In the data rows, the value 128 means zero.
Every row has a hidden score. How much higher is the second row's score than the first row's in each pair? 15 means about the same, 30 much higher and 0 much lower. The score is a weighted sum of the row's numbers plus the product of two more (or one squared), each taken from its middle value.
123 078 178 068 132 149 147 114 145 134 165 111 078 161 103 166 205 147 144 138 104
122 151 070 169 110 118 155 085 079 164 104 097 114 130 123 109 114 110 095 116 158 -> 21
165 090 197 073 095 105 164 111 081 136 128 147 147 158 137 166 124 128 149 219 073
168 115 179 118 130 184 171 131 127 151 141 119 092 168 089 131 206 137 118 112 080 -> 9
112 173 064 143 106 108 173 071 094 181 069 112 105 152 133 106 118 098 120 137 159
141 142 102 123 169 160 089 130 220 170 106 071 156 104 136 115 203 163 169 110 157 -> 19
174 169 111 095 140 139 157 161 237 154 126 091 075 154 153 182 137 150 209 152 184
072 121 144 178 173 102 115 099 090 091 138 159 201 127 129 097 140 165 116 142 161 -> 12
117 130 112 163 129 138 050 148 151 142 081 112 167 093 173 115 049 060 055 062 073
097 135 141 155 111 154 144 126 125 089 162 153 084 156 079 141 134 161 144 123 122 -> 12
153 142 137 116 105 100 147 176 163 109 125 133 107 150 149 054 049 060 055 062 073
037 132 076 204 125 113 109 063 050 096 123 122 113 139 100 103 130 074 098 112 150 -> 12
224 086 175 109 064 153 141 181 092 114 160 134 105 092 122 178 129 107 150 062 073
151 219 013 116 142 100 158 111 102 184 081 161 239 096 200 065 101 111 175 170 219 -> 14
168 032 191 072 082 153 114 083 149 171 140 084 074 100 130 202 173 090 055 062 073
200 127 112 111 093 079 143 136 101 166 084 120 171 094 182 148 111 108 160 175 190 -> 18
133 141 125 160 118 103 121 161 152 110 120 132 112 145 142 168 111 156 139 135 143
074 088 181 104 141 151 148 097 112 078 209 138 082 186 111 126 153 143 134 142 124 -> 13
111 090 173 119 135 115 065 143 164 072 159 116 126 127 158 128 126 145 163 150 149
114 164 119 206 177 139 104 133 102 136 080 153 044 044 045 054 049 060 055 062 073 -> 8
074 174 116 149 204 152 097 169 145 124 141 153 154 149 140 106 158 192 134 161 156
087 058 190 166 101 111 097 072 042 086 132 154 142 128 135 157 136 090 103 062 073 -> 4
102 116 119 152 137 139 155 052 077 138 141 113 109 165 106 153 156 104 125 138 123
088 097 129 154 115 089 108 062 054 119 122 124 152 141 140 156 152 119 134 172 123 -> 16
160 050 204 095 115 216 147 156 155 150 169 100 017 140 097 149 187 141 104 081 073
096 154 091 148 158 183 073 062 159 233 020 090 167 070 222 074 148 085 212 152 211 -> 13
117 171 084 147 166 144 093 117 151 144 119 121 188 117 154 085 135 121 176 135 186
155 161 084 131 089 122 111 138 169 164 097 124 089 095 129 193 106 123 163 160 142 -> 9
083 080 162 117 115 115 074 128 166 069 144 134 044 044 045 054 049 060 055 062 073
173 194 087 167 125 107 152 117 115 177 079 159 201 095 167 125 127 123 184 154 200 -> 14
087 169 120 142 130 107 150 067 082 119 138 152 115 159 117 133 147 105 167 173 130
181 148 118 102 128 125 160 177 139 113 142 130 140 157 140 176 144 152 166 150 133 -> 19
057 140 123 170 162 161 132 101 113 136 146 145 086 164 075 131 167 188 077 126 097
099 122 089 165 108 137 138 050 089 146 124 114 119 141 125 151 115 078 128 126 137 -> 22
101 093 151 120 130 128 061 147 146 085 165 072 104 129 154 104 141 146 162 128 151
108 127 115 151 143 134 084 206 157 093 127 132 117 131 119 156 165 186 122 110 130 -> 12
100 121 132 163 137 143 110 119 083 123 123 120 134 128 138 077 139 126 115 140 165
078 153 113 191 143 152 123 078 064 134 128 129 101 139 102 094 143 126 055 062 073 -> 13
083 120 095 176 116 106 105 107 063 123 098 158 141 113 130 146 137 115 115 130 131
135 255 000 099 149 045 255 125 094 169 109 190 189 202 111 069 091 193 113 213 212 -> 18
171 168 100 093 145 072 170 158 168 113 159 122 111 171 097 193 121 164 152 187 159
049 072 164 164 151 115 061 097 148 104 120 118 121 121 160 127 120 158 104 122 150 -> 9
092 163 136 199 190 140 084 105 085 130 085 164 253 118 182 063 156 131 158 145 169
115 152 091 096 136 128 093 145 160 116 095 119 159 090 192 054 049 060 055 062 073 -> 17
077 108 125 159 151 154 073 105 131 123 122 131 154 102 161 122 151 060 055 062 073
109 173 064 128 116 092 134 136 141 131 127 117 111 145 113 170 128 147 140 156 139 -> 17
150 103 148 132 104 113 131 099 068 149 103 144 161 100 152 151 136 112 135 164 131
130 136 174 181 191 176 119 073 080 150 112 169 226 107 150 086 174 135 154 151 140 -> 10
109 095 104 103 101 084 077 128 139 094 120 098 146 107 165 174 121 121 152 146 151
128 108 155 119 130 130 184 157 108 110 158 186 112 181 105 163 134 188 097 167 114 -> 14
042 110 149 198 160 155 049 073 090 106 088 122 174 127 151 060 155 135 150 132 155
124 108 139 124 107 111 149 100 048 127 137 172 178 122 125 174 134 114 112 179 108 -> 19
156 118 156 111 120 158 199 131 129 143 173 142 073 152 110 160 138 108 128 127 119
101 121 156 188 175 132 096 104 083 128 087 159 221 118 185 057 132 144 119 150 174 -> 15
078 109 176 154 179 181 086 122 141 130 125 144 149 137 145 090 200 159 136 126 128
141 096 181 183 085 120 113 091 068 113 132 115 044 044 045 054 049 060 055 062 073 -> 9
119 092 154 121 155 167 137 071 165 176 122 073 078 132 099 167 230 115 148 116 115
138 224 064 070 133 066 229 171 133 114 162 154 118 211 074 115 132 191 121 194 162 -> 16
132 088 159 201 123 171 120 105 068 128 121 128 137 107 143 107 133 089 123 104 139
123 101 122 135 120 110 106 110 137 134 108 122 125 118 162 195 156 119 152 132 128 -> 11
127 168 112 178 142 141 151 075 091 131 122 136 120 143 136 121 144 078 137 123 127
057 156 100 138 162 113 152 059 055 135 127 137 157 166 097 109 159 148 094 167 115 -> 16
152 143 126 129 111 128 082 150 159 098 135 114 144 098 179 108 118 123 201 139 185
085 128 107 124 150 150 146 060 139 175 104 108 087 159 129 159 193 137 117 113 105 -> 12
143 157 076 130 101 069 129 148 191 153 092 121 117 118 157 176 095 159 166 150 181
097 121 156 096 162 138 078 176 177 114 113 123 138 119 141 139 197 201 130 134 120 -> 22
146 171 053 130 136 110 150 087 114 184 079 147 210 078 139 120 153 126 153 152 184
155 076 131 079 058 093 142 117 116 108 154 110 101 138 129 174 112 076 174 162 148 -> 24
158 221 050 121 153 069 174 144 119 141 100 157 197 143 117 136 121 186 140 194 181
088 130 082 182 127 155 136 056 098 162 086 110 108 144 118 119 130 109 110 113 137 -> 23
091 136 109 117 150 130 089 131 132 104 121 116 141 123 141 054 049 060 055 062 073
057 163 076 125 170 115 124 032 102 141 132 136 201 103 135 098 132 111 175 177 207 -> 10
175 133 117 111 083 092 145 177 159 130 108 135 110 130 150 172 122 154 173 156 170
118 219 040 122 176 116 149 162 175 169 082 153 168 136 138 128 049 060 055 062 073 -> 12
150 130 157 169 119 124 121 180 144 108 113 134 121 150 151 054 049 060 055 062 073
121 109 143 085 153 155 089 153 134 126 124 098 139 138 130 152 220 157 147 148 067 -> 17
225 159 114 042 094 103 197 223 182 135 139 135 095 143 109 197 125 180 165 185 146
119 185 087 130 147 092 152 113 096 147 076 174 227 105 172 083 127 118 172 187 212 -> 14
115 163 060 130 108 122 150 090 084 161 097 137 143 131 118 125 116 120 133 148 156
124 128 144 124 158 145 121 144 139 116 144 146 159 044 045 054 049 060 055 062 073 -> 11
092 094 164 127 125 160 100 060 173 104 147 124 114 108 134 129 137 114 188 139 165
143 122 109 086 137 143 083 125 197 168 095 085 168 086 175 099 119 135 183 159 209 -> 18
143 103 129 131 098 134 079 157 142 120 107 122 134 093 172 136 109 121 173 154 162
135 122 136 087 156 166 122 130 181 158 139 110 167 109 129 116 154 165 055 062 073 -> 15
118 132 122 135 113 113 109 094 143 115 138 129 136 116 142 157 135 116 177 145 155
108 130 127 195 161 185 080 085 110 163 119 123 172 098 186 046 123 106 151 128 184 -> 15
128 131 124 078 114 119 145 119 098 107 135 117 139 156 090 118 172 134 156 160 118
155 108 174 081 110 107 158 198 148 091 171 154 081 170 121 191 121 189 121 168 113 -> 12
154 145 107 143 119 128 163 140 147 160 102 151 141 138 167 151 121 158 139 139 172
102 204 100 158 180 140 141 136 161 154 107 143 127 044 045 054 049 060 055 062 073 -> 19
114 081 156 180 108 141 108 111 107 108 136 141 140 113 140 133 111 131 146 126 150
147 105 134 047 115 104 147 142 157 114 155 116 124 144 139 164 121 143 170 177 147 -> 15
145 084 194 105 123 106 147 189 114 052 175 159 132 162 107 196 145 191 116 153 101
085 110 136 137 166 172 086 095 143 141 109 124 183 110 157 087 197 139 143 114 138 -> 15
070 088 158 178 156 141 081 079 078 101 148 134 158 134 128 080 134 115 101 136 138
140 084 177 142 098 159 112 178 119 057 177 149 074 140 138 191 117 136 138 130 106 -> 16
206 085 154 128 076 108 134 104 102 161 092 104 157 107 189 124 113 089 176 176 181
094 108 139 113 120 172 138 105 109 141 153 101 060 158 095 145 185 134 110 119 078 -> 4
135 177 077 135 117 083 117 150 169 129 119 111 113 145 125 172 128 142 153 155 156
110 109 177 143 152 116 127 173 116 062 183 142 102 189 103 151 151 185 101 149 109 -> 14
124 103 169 142 125 130 109 172 156 083 160 128 059 153 129 164 126 158 128 127 138
133 197 075 132 160 062 150 155 178 134 118 122 145 153 141 161 132 174 146 153 179 -> 23
067 096 154 120 153 121 079 141 151 078 146 128 109 137 148 114 172 160 117 127 139
087 149 099 183 144 164 084 092 092 140 114 151 172 091 166 109 126 121 158 139 153 -> 11
098 078 163 079 131 156 081 125 159 111 146 101 109 123 127 161 158 146 149 153 123
195 093 137 121 082 098 136 101 104 149 119 095 132 109 147 175 129 083 167 149 154 -> 18
065 146 125 188 143 154 110 064 101 130 118 114 086 159 142 100 142 107 127 113 117
085 162 105 130 168 136 141 110 107 139 114 109 090 185 086 142 197 165 087 134 087 -> 16
108 098 128 144 080 111 087 174 142 110 119 142 119 102 153 143 049 060 055 062 073
142 110 175 144 104 125 094 194 144 071 163 123 094 144 138 119 135 156 163 142 146 -> 19
150 111 117 108 109 112 103 130 156 131 106 111 137 118 192 155 103 114 179 167 176
141 082 192 140 123 168 078 146 172 112 121 136 130 091 179 124 140 136 172 120 160 -> 13
134 167 097 146 111 147 139 152 115 150 120 162 124 122 123 142 115 173 138 147 150
078 120 121 145 126 075 160 032 051 124 158 147 129 151 099 185 147 106 112 172 119 -> 14
101 097 131 108 136 098 114 102 125 091 161 137 152 125 144 113 120 123 147 168 188
095 078 162 155 111 150 092 117 112 076 141 143 124 117 144 135 120 122 151 132 133 -> 19
102 184 088 138 148 125 124 096 107 139 104 135 138 146 132 105 167 116 143 152 136
177 214 044 116 135 115 171 173 167 179 102 102 138 177 140 136 107 190 132 062 073 -> 21
139 125 101 134 075 118 132 115 103 145 112 124 105 111 128 145 098 111 129 154 146
134 163 118 126 155 121 165 169 137 124 168 144 133 169 108 133 122 187 137 158 161 -> 12
089 084 177 167 136 148 118 101 121 090 154 169 135 131 118 132 135 141 126 109 136
104 143 118 127 154 157 132 096 116 154 096 110 044 044 045 054 049 060 055 062 073 -> 12
116 060 170 162 117 161 049 124 150 084 136 106 123 084 175 123 105 095 164 104 158
164 136 139 102 116 125 153 132 139 153 125 127 147 128 132 163 161 135 172 151 149 -> 15
108 109 128 141 129 133 149 061 066 149 106 154 178 119 123 131 143 140 105 138 125
148 160 095 127 118 096 126 196 181 107 143 121 117 149 139 156 116 162 164 150 161 -> 13
119 114 131 105 147 136 108 114 187 130 097 093 159 106 169 103 134 150 162 146 192
189 181 089 130 099 077 152 176 182 148 104 146 115 129 160 054 049 060 055 062 073 -> 17
171 062 228 146 077 147 122 153 074 081 162 156 115 132 121 160 144 102 147 062 073
180 100 152 166 088 126 147 079 077 156 115 148 141 098 159 177 109 087 156 146 133 -> 19
123 255 024 131 156 062 206 104 090 177 076 134 167 178 112 125 106 145 148 226 206
119 200 082 161 163 136 138 152 124 154 089 160 177 147 156 088 141 185 142 152 165 -> 18
104 096 140 100 112 127 155 046 105 170 132 107 073 135 084 180 146 089 133 173 129
130 128 099 107 131 144 084 121 180 181 090 089 165 077 188 128 168 138 177 128 165 -> 19
194 120 143 091 092 099 139 198 181 111 150 105 081 172 130 171 113 146 177 062 073
156 157 142 120 114 178 129 195 164 118 135 158 117 111 127 143 129 185 163 143 139 -> 7
140 099 153 143 121 167 123 114 152 138 127 182 174 074 189 121 081 102 186 138 204
083 067 180 183 127 129 099 068 037 084 144 127 134 146 130 147 141 106 092 142 092 -> 16
115 123 130 148 110 138 068 154 145 097 133 116 132 099 145 116 128 119 180 131 159
130 147 132 127 092 105 129 119 157 110 149 116 090 158 122 154 104 134 055 062 073 -> 13
100 173 074 169 157 086 118 144 149 111 113 119 140 152 126 138 139 171 107 132 165
113 131 125 125 193 136 130 100 145 125 139 125 190 146 142 102 162 161 150 138 183 -> 12
137 189 075 171 124 096 107 138 192 158 068 121 129 119 163 149 111 138 175 142 176
105 211 082 149 151 083 154 136 095 114 132 145 136 168 103 129 161 169 136 180 148 -> 15
159 109 149 104 087 088 149 123 075 126 133 150 168 120 140 147 096 079 182 218 189
153 119 130 156 079 069 123 114 131 116 120 127 112 113 118 205 111 115 149 150 132 -> 13
098 112 148 122 143 120 077 165 143 090 136 129 044 044 045 054 049 060 055 062 073
071 132 076 109 148 121 081 115 153 120 141 086 103 124 124 108 130 139 136 159 174 -> 11
031 152 097 187 159 125 124 070 064 101 160 143 087 195 105 108 154 124 113 142 132
097 162 078 117 142 118 100 144 156 126 126 083 098 149 108 120 122 163 107 140 151 -> 21
160 155 106 097 102 082 138 226 216 101 134 109 079 173 108 150 130 175 162 146 168
101 098 140 170 122 115 104 112 090 101 124 135 141 147 158 140 129 117 137 132 121 -> 8
093 099 140 165 115 128 121 079 045 118 113 144 144 129 112 149 137 121 096 145 101
209 160 102 135 102 101 167 104 089 175 099 133 209 113 045 054 049 060 055 062 073 -> 12
162 104 158 144 115 156 176 102 054 137 149 139 131 149 105 140 165 102 139 146 120
206 134 155 103 113 204 186 162 078 150 173 139 113 144 091 134 181 117 143 136 088 -> 12
203 063 223 084 105 138 180 163 062 101 177 182 148 141 126 170 127 129 130 185 100
034 124 153 199 166 163 059 053 154 130 105 110 118 119 163 103 161 130 151 118 136 -> 11
089 168 072 171 145 147 061 120 113 122 111 095 146 111 144 081 129 147 132 062 073
143 113 154 124 084 152 145 074 055 145 129 143 124 115 111 158 121 094 124 161 092 -> 17
163 139 089 121 109 081 144 164 189 132 101 114 107 130 144 207 111 157 160 151 073
139 129 114 174 106 121 112 094 120 167 081 116 120 099 156 176 132 060 055 062 073 -> 10
132 129 152 125 133 137 140 190 130 095 160 153 120 160 080 150 140 201 125 150 123
082 099 149 123 102 175 132 105 125 102 175 131 047 149 083 122 127 115 134 128 118 -> 13
130 162 096 171 144 129 166 065 086 198 084 161 220 097 152 085 110 127 133 166 197
094 078 190 118 157 145 107 102 167 098 154 102 123 152 136 107 138 144 146 143 167 -> 14
165 148 126 104 117 104 166 167 171 123 144 124 100 175 149 185 126 150 158 152 140
173 113 128 102 087 103 156 124 093 157 110 142 166 126 141 170 130 114 148 172 138 -> 20
088 178 073 141 121 114 133 076 047 121 156 134 146 155 090 111 152 106 147 159 122
124 134 113 136 148 129 088 125 202 140 079 099 165 106 190 092 134 112 187 129 210 -> 17
178 092 162 114 074 147 162 140 101 150 108 149 120 113 128 154 121 126 138 153 134
124 082 133 133 100 157 112 103 115 134 124 113 044 044 045 054 049 060 055 062 073 -> 2
109 115 134 150 122 127 137 091 062 124 129 139 130 140 128 157 145 117 106 144 102
164 177 068 174 126 100 140 176 167 130 118 154 134 117 157 162 107 140 179 125 193 -> 12
120 146 113 137 157 132 080 098 155 126 087 094 201 103 188 075 084 060 055 062 073
158 142 132 132 108 136 154 185 128 121 141 149 085 159 122 171 108 156 117 164 123 -> 12
177 159 096 072 088 112 163 189 171 152 113 170 170 113 142 127 104 168 171 062 073
140 143 133 118 150 094 123 138 146 128 130 141 193 117 159 103 116 152 173 187 206 -> 13
225 120 171 071 100 126 165 203 137 138 147 151 142 130 139 162 120 171 152 185 135
119 173 089 139 145 133 134 122 142 143 107 114 129 141 125 153 113 163 130 156 148 -> 12
126 049 231 151 122 134 100 119 123 056 155 163 138 119 145 157 149 128 055 062 073
106 161 062 130 134 100 132 091 105 159 084 097 151 140 134 129 138 119 055 062 073 -> 18
126 179 093 124 169 092 155 150 182 154 114 133 141 156 144 166 131 060 055 062 073
141 160 090 115 147 130 144 188 185 139 138 132 109 138 123 177 167 192 055 062 073 -> 12
119 122 113 114 130 145 160 048 103 152 131 103 106 138 116 137 141 100 146 150 073
143 128 120 164 099 154 091 108 142 125 137 114 110 044 045 054 049 060 055 062 073 -> 10
065 090 181 104 180 181 066 115 145 111 152 126 148 118 132 115 215 178 139 117 112
084 126 157 164 121 136 136 064 039 113 142 155 147 144 080 120 166 111 116 156 093 -> 9
076 074 196 109 158 173 080 149 193 101 125 135 131 111 167 101 176 171 175 127 160
114 171 115 080 140 120 131 171 163 110 136 156 158 140 165 076 099 153 177 190 203 -> 14
109 100 182 160 144 123 157 113 104 085 165 144 111 195 114 159 138 181 110 153 114
146 120 116 094 137 149 127 141 195 154 107 118 151 136 204 088 136 130 170 139 189 -> 19
169 112 155 063 088 109 146 182 164 120 160 125 044 044 045 054 049 060 055 062 073
148 165 101 101 124 150 154 155 179 152 141 109 073 156 082 167 129 176 145 160 135 -> 16
060 154 110 140 169 118 093 043 083 100 134 127 202 132 124 117 174 129 169 169 127
118 081 172 130 112 202 120 124 102 147 149 106 066 132 129 098 143 112 118 112 119 -> 16
075 040 217 110 116 115 088 111 090 027 188 140 126 143 103 127 162 136 139 165 119
125 174 124 199 181 151 118 084 127 176 090 152 201 104 170 103 146 131 161 128 173 -> 14
072 146 116 135 143 121 143 074 087 101 149 136 103 180 132 133 172 105 142 144 119
193 086 192 086 075 091 157 202 079 103 154 185 153 120 113 149 128 149 121 175 111 -> 19
070 104 106 193 130 139 058 056 103 115 107 140 182 077 186 117 136 065 055 062 073
176 080 217 123 083 156 138 133 070 090 179 132 115 132 115 149 049 060 055 062 073 -> 14
082 101 119 170 124 120 094 133 092 094 141 148 139 132 140 151 114 151 124 148 141
149 100 148 121 114 152 109 133 166 140 107 088 125 107 157 079 100 155 140 129 178 -> 19
083 145 123 164 158 154 134 074 083 157 109 117 095 167 110 123 175 141 087 132 094
094 111 126 159 127 147 086 082 068 121 093 122 162 114 154 132 135 108 126 132 107 -> 21
160 156 092 042 132 093 130 210 215 122 131 097 121 138 129 207 143 204 161 062 073
123 100 164 122 134 115 128 193 108 077 157 144 105 159 108 156 141 206 107 160 120 -> 7
155 115 176 134 116 170 175 174 138 118 163 171 091 155 128 147 117 175 139 132 135
152 114 157 130 115 187 150 149 101 140 120 130 100 142 135 096 152 119 129 125 123 -> 21
196 089 165 098 065 113 171 139 082 130 147 170 129 104 114 207 145 097 162 174 124
076 087 174 125 144 170 076 110 102 076 165 136 112 125 116 129 142 132 131 154 105 -> 9
165 138 130 144 121 112 126 178 172 131 106 142 133 123 147 155 162 172 182 121 162
149 133 141 172 117 123 111 132 148 123 125 136 148 121 160 183 096 138 154 132 131 -> 13
128 115 168 102 123 163 194 089 097 156 133 153 093 175 113 103 160 116 117 149 117
051 133 119 144 162 149 082 059 115 124 103 130 140 113 123 126 149 128 115 159 123 -> 6
118 154 104 137 131 088 148 145 140 103 144 129 103 180 130 179 131 165 132 141 134
226 148 117 084 119 118 156 214 149 139 124 120 139 129 145 160 171 128 173 137 148 -> 17
165 141 120 153 118 121 136 136 115 174 068 124 154 104 160 162 127 147 107 130 138
114 093 132 101 133 150 106 135 132 116 125 137 187 108 158 067 126 145 136 132 191 -> 18
134 109 156 138 103 101 100 176 142 068 158 127 116 139 131 181 116 165 157 062 073
143 155 109 080 134 114 156 147 158 139 160 127 115 147 111 163 140 198 167 182 157 -> 11
137 112 136 130 093 146 113 106 069 136 119 119 118 118 133 137 132 091 137 163 112
102 101 128 138 100 131 102 115 161 151 080 130 134 097 151 139 120 143 135 135 162 -> 14
176 176 067 093 110 105 142 196 210 169 106 116 090 123 146 199 145 178 185 149 165
095 090 150 129 129 119 106 124 143 105 135 138 126 123 136 145 151 143 139 139 152 -> 12
108 112 123 137 103 117 131 079 108 128 147 118 118 147 118 161 124 112 137 139 138
167 187 077 090 145 125 177 127 138 165 118 121 163 137 141 111 144 116 171 154 174 -> 15
185 138 171 109 145 174 171 125 099 152 152 120 128 163 102 161 199 132 136 145 080
166 165 092 145 118 117 123 124 150 172 113 124 164 083 170 116 107 125 186 146 186 -> 15
106 181 070 108 190 146 140 161 131 153 108 111 158 165 098 122 211 228 110 062 073
071 131 142 132 166 116 171 050 029 104 175 140 143 044 045 054 049 060 055 062 073 -> 6
173 154 137 103 110 122 135 177 171 135 113 150 158 085 164 124 089 131 211 184 231
180 132 117 144 094 155 142 219 184 113 136 146 071 114 130 201 121 155 148 084 137 -> 16
156 118 163 106 118 114 164 185 134 098 158 152 109 162 115 155 127 191 129 155 139
133 176 085 113 152 094 152 133 160 160 094 150 155 144 143 140 121 060 055 062 073 -> 14
099 138 124 140 134 119 077 120 159 105 124 093 135 116 138 113 137 148 170 137 166
226 141 140 110 083 089 180 148 114 136 140 144 154 129 127 191 107 110 172 191 156 -> 10
097 091 204 126 160 150 111 146 160 084 155 144 131 156 128 133 194 200 142 131 114
119 111 128 089 109 150 138 105 148 161 122 087 075 138 091 140 181 135 132 116 112 -> 12
083 109 136 155 126 124 110 156 123 096 125 163 110 135 115 183 143 170 111 144 118
136 169 066 103 120 123 166 152 196 139 136 116 081 166 105 131 130 144 152 131 173 -> 17
156 043 204 110 084 119 116 139 085 071 166 100 089 160 133 054 049 060 055 062 073
086 104 158 187 170 195 106 052 120 153 087 160 186 100 168 089 167 108 135 108 140 -> 6
169 125 120 064 121 116 118 147 143 136 130 107 143 110 152 176 167 122 165 156 123
128 145 099 126 118 129 149 142 136 112 125 176 192 090 172 053 092 119 174 062 073 -> 24
165 166 127 113 141 120 160 171 158 126 143 137 145 147 124 149 127 197 150 145 073
132 135 102 055 101 095 131 183 181 101 129 110 100 137 045 054 049 060 055 062 073 -> 13
187 079 170 096 064 113 135 154 125 115 161 120 099 114 117 185 118 109 169 168 130
126 204 063 127 175 116 179 106 109 175 075 138 175 175 158 054 049 060 055 062 073 -> 15
153 128 125 147 087 103 130 128 092 139 112 122 105 144 129 156 127 096 134 149 129
127 067 214 141 112 104 093 142 075 042 165 126 120 157 134 153 162 125 127 141 093 -> 17
